In the rows, zero is written as 128.
One turn moves each row of this set onto another row. After a few examples, where does it send each row asked below?
j758: [ 99 127 128 142 117 105 123 134 153 114 133 107 168 118 134 132 122 121
 126 136 107 146 116  88 134 152 108 143 111 127 107 105 155 122]
j926: [111 130 124 140 120 100 130 123 157 116 131 109 162 118 133 139 127 118
 125 139 105 145 119  85 136 146 108 146 116 131 108 102 162 127]
j73: [121 122 116 120  94  89 131 122 163 123 127 111 144  99 123 143 154 118
 150 139 118 141 137 102 134 165 103 139 123 127 115 116 119 131]
j956: [119 128 115 134 118  92 134 115 163 118 129 113 160 123 130 149 136 113
 126 141 109 150 125  90 139 144 107 153 118 133 107 108 163 136]
j405: [122 119 115 138 133 108 172 113 121 108 137 159 141 139 136 161 131 134
 108 136 116 118 102 115 167 177 100 134 112 127 100 137 119 119]
j33: [103 127 118 126  99  96 156 125 160 122 129 110 177 107 137 147 161 130
 144 122 113 144 105 121 130 162 112 124 105 122 112 124 129 108]
j23: [124 125 125 129 150 113 162 118 125  78 127 143 135 133 123 135 138 121
 125 152  83 133 130 118 151 197  90 142 123 131 120 130 126 106]
j92: [111 132 116 127 100  94 159 118 161 123 126 108 172 108 136 155 167 129
 144 126 113 145 108 122 133 156 108 126 107 125 112 124 131 114]
j871: [117 140 121 131 107  96 165 114 157 120 129 102 168 106 137 156 162 131
 136 133 111 140 115 113 129 145 106 137 115 128 116 116 144 112]
j657: [104 126 127 126  97  98 122 142 157 117 135 103 149  93 127 127 142 126
 146 135 111 137 130  95 127 168 105 134 117 122 116 113 116 115]
j565: [133 109 114 146 126 127 150 120 112  93 126 149 127 122 141 122 129 131
 136 143 112 144 117 132 159 175 105 142 120 107  85 117 111 113]
j12: [124 130 119 124  96  93 135 121 162 121 128 107 139  97 124 144 154 119
 145 144 113 138 139  97 133 161 103 145 128 132 116 112 127 132]
j408: [111 118 122 140 133 115 165 125 118 105 141 155 145 137 137 148 122 135
 108 133 117 116  99 112 163 181 100 131 107 124  99 135 118 112]
j911: [115 115 108 127 109  89 128 117 165 127 122 123 166 126 128 148 143 111
 140 129 112 157 113 103 143 157 109 142 114 128  98 121 142 140]
j992: [118 123 111 131 114  88 135 113 164 124 123 119 164 125 129 152 143 111
 135 136 112 153 119  99 140 147 108 148 118 132 102 114 153 141]
j484: [117 136 119 127 103  92 165 112 161 124 127 106 169 108 136 158 166 130
 140 129 112 143 111 121 132 150 109 133 115 125 114 121 139 114]
j168: [107 118 125 120  93  96 121 136 158 119 131 107 150  95 124 130 147 121
 150 132 113 138 129 100 131 170 106 131 115 120 115 118 112 121]
j388: [104 109 110 128 107  93 125 124 165 126 128 123 173 124 126 142 138 112
 142 125 112 155 109 105 139 163 114 135 105 123  96 119 135 136]
j42: [119 117 117 136 133 109 168 118 122 109 138 159 143 140 134 158 130 134
 113 131 117 121  98 116 166 180 103 132 106 123  97 139 116 117]
j584: [107 129 129 129  99 102 127 137 153 113 137 103 146  91 127 128 138 124
 140 140 110 135 136  91 126 162 105 136 120 126 118 107 128 117]
j686: [101 138 127 134 107 102 155 131 152 117 138 100 177 104 139 139 150 135
 136 126 109 138 107 113 125 153 109 125 108 120 117 115 137  97]
j932: [140 120 118 149 128 127 157 115 111  89 124 144 122 123 142 128 130 132
 130 151 110 143 121 128 158 169 100 152 128 114  88 112 121 114]
j680: [115 133 129 129 102  99 130 133 156 113 135  99 142  91 127 136 141 125
 138 145 112 131 141  91 129 155 103 147 127 129 121 105 132 119]
j596: [118 126 123 130 149 112 157 122 122  79 127 140 136 130 121 132 134 122
 129 153  82 131 131 118 149 198  91 139 122 133 120 128 124 100]
j423: [140 116 112 144 127 125 157 110 113  94 125 147 122 124 141 129 134 131
 132 151 110 142 120 130 159 168  99 149 127 112  86 114 116 118]
j192: [134 109 114 143 124 127 155 114 114  94 126 149 125 124 137 127 132 130
 135 146 115 145 117 132 159 176 103 144 124 110  86 117 111 117]
j701: [138 113 112 143 125 124 155 111 115  95 123 149 124 125 138 128 135 133
 133 149 113 146 121 131 159 173 103 148 127 110  86 117 113 117]
j791: [124 125 120 128 147 109 162 115 126  83 123 143 134 134 122 138 142 119
 129 153  84 135 132 121 153 196  91 142 123 131 117 132 120 112]
j524: [114 148 125 134 107 100 164 118 157 115 132  98 165 103 138 150 154 134
 133 132 112 137 112 111 129 144 105 134 115 127 118 110 150 108]
j76: [116 124 125 128 145 113 158 128 125  79 130 141 140 130 124 128 135 120
 128 149  83 134 128 119 149 203  92 137 118 129 121 132 118  99]
j231: [122 125 121 140 138 113 171 117 119 103 141 155 140 139 138 159 125 137
 105 140 113 115 104 110 164 174 100 137 114 128 105 131 130 114]
j548: [111 120 119 119  92  93 128 128 162 123 127 110 149  97 124 140 152 117
 152 133 116 139 130 102 132 170 106 135 119 125 113 119 111 126]
j666: [134 118 120 149 130 129 155 115 109  88 127 144 121 121 142 124 125 134
 127 151 111 141 120 127 156 169 101 148 126 114  90 109 119 110]
j185: [122 120 115 124 144 106 162 114 131  81 121 146 135 133 122 140 147 116
 133 149  86 134 129 124 156 198  92 138 122 131 116 136 116 111]
j360: [122 133 124 125 101  93 135 121 160 117 133 102 140  95 123 142 148 123
 140 145 111 135 140  93 131 156 101 147 128 132 120 107 131 126]
j685: [133 115 120 150 129 134 151 121 110  88 127 144 124 121 143 120 126 133
 128 148 110 142 118 124 156 170 102 146 122 109  87 112 116 109]
j885: [115 117 119 124 142 108 154 123 126  84 125 147 141 133 123 131 142 122
 137 143  85 137 125 125 151 206  93 135 115 128 113 137 110 107]
j491: [123 125 119 137 135 110 173 114 119 105 138 155 138 139 135 162 129 131
 107 139 115 117 104 113 167 173 101 138 113 129 100 134 125 119]
j696: [103 132 124 129 102 103 152 129 156 120 136 103 177 105 140 141 152 131
 142 123 111 142 103 118 127 157 112 122 103 119 113 119 130 103]
j661: [ 95 117 125 136 113 104 120 136 154 117 137 115 170 119 133 130 122 118
 134 126 109 148 110  91 133 156 113 136 104 122 102 108 145 120]
j743: [130 111 119 149 127 129 150 121 110  90 128 145 128 122 140 120 126 134
 133 146 109 144 116 126 157 176 102 142 121 108  87 115 110 110]
j999: [ 96 110 117 132 110  99 118 133 160 123 131 119 176 123 129 133 129 115
 141 124 112 153 109 100 136 162 113 132 103 119  99 118 138 128]
j183: [107 145 129 135 107 103 158 129 154 114 137  96 171 102 139 142 151 135
 134 131 106 136 112 108 127 148 107 132 113 125 119 110 144 101]
j449: [116 118 123 129 143 113 153 126 122  81 129 143 140 130 124 126 138 121
 132 147  82 132 124 120 150 204  95 132 117 126 117 135 112 103]
j709: [116 127 123 141 138 116 170 120 117 101 146 151 143 133 139 155 123 137
 104 139 114 114 102 106 162 173  99 137 108 129 102 129 127 111]
j898: [115 120 120 137 132 113 162 123 122 105 141 156 146 139 133 153 126 136
 110 133 115 121  95 118 162 179  99 130 104 124  99 138 114 114]
j613: [120 116 116 124 143 109 158 118 128  83 122 148 137 135 123 136 147 118
 136 146  88 137 127 127 153 204  94 134 120 128 115 137 111 109]
j210: [115 124 126 141 136 117 165 124 117 101 144 155 144 135 137 149 119 138
 106 136 114 114 102 108 162 177 102 135 107 124 100 131 125 109]

j405 -> j491
j73 -> j12
Now these:
j999 -> j388

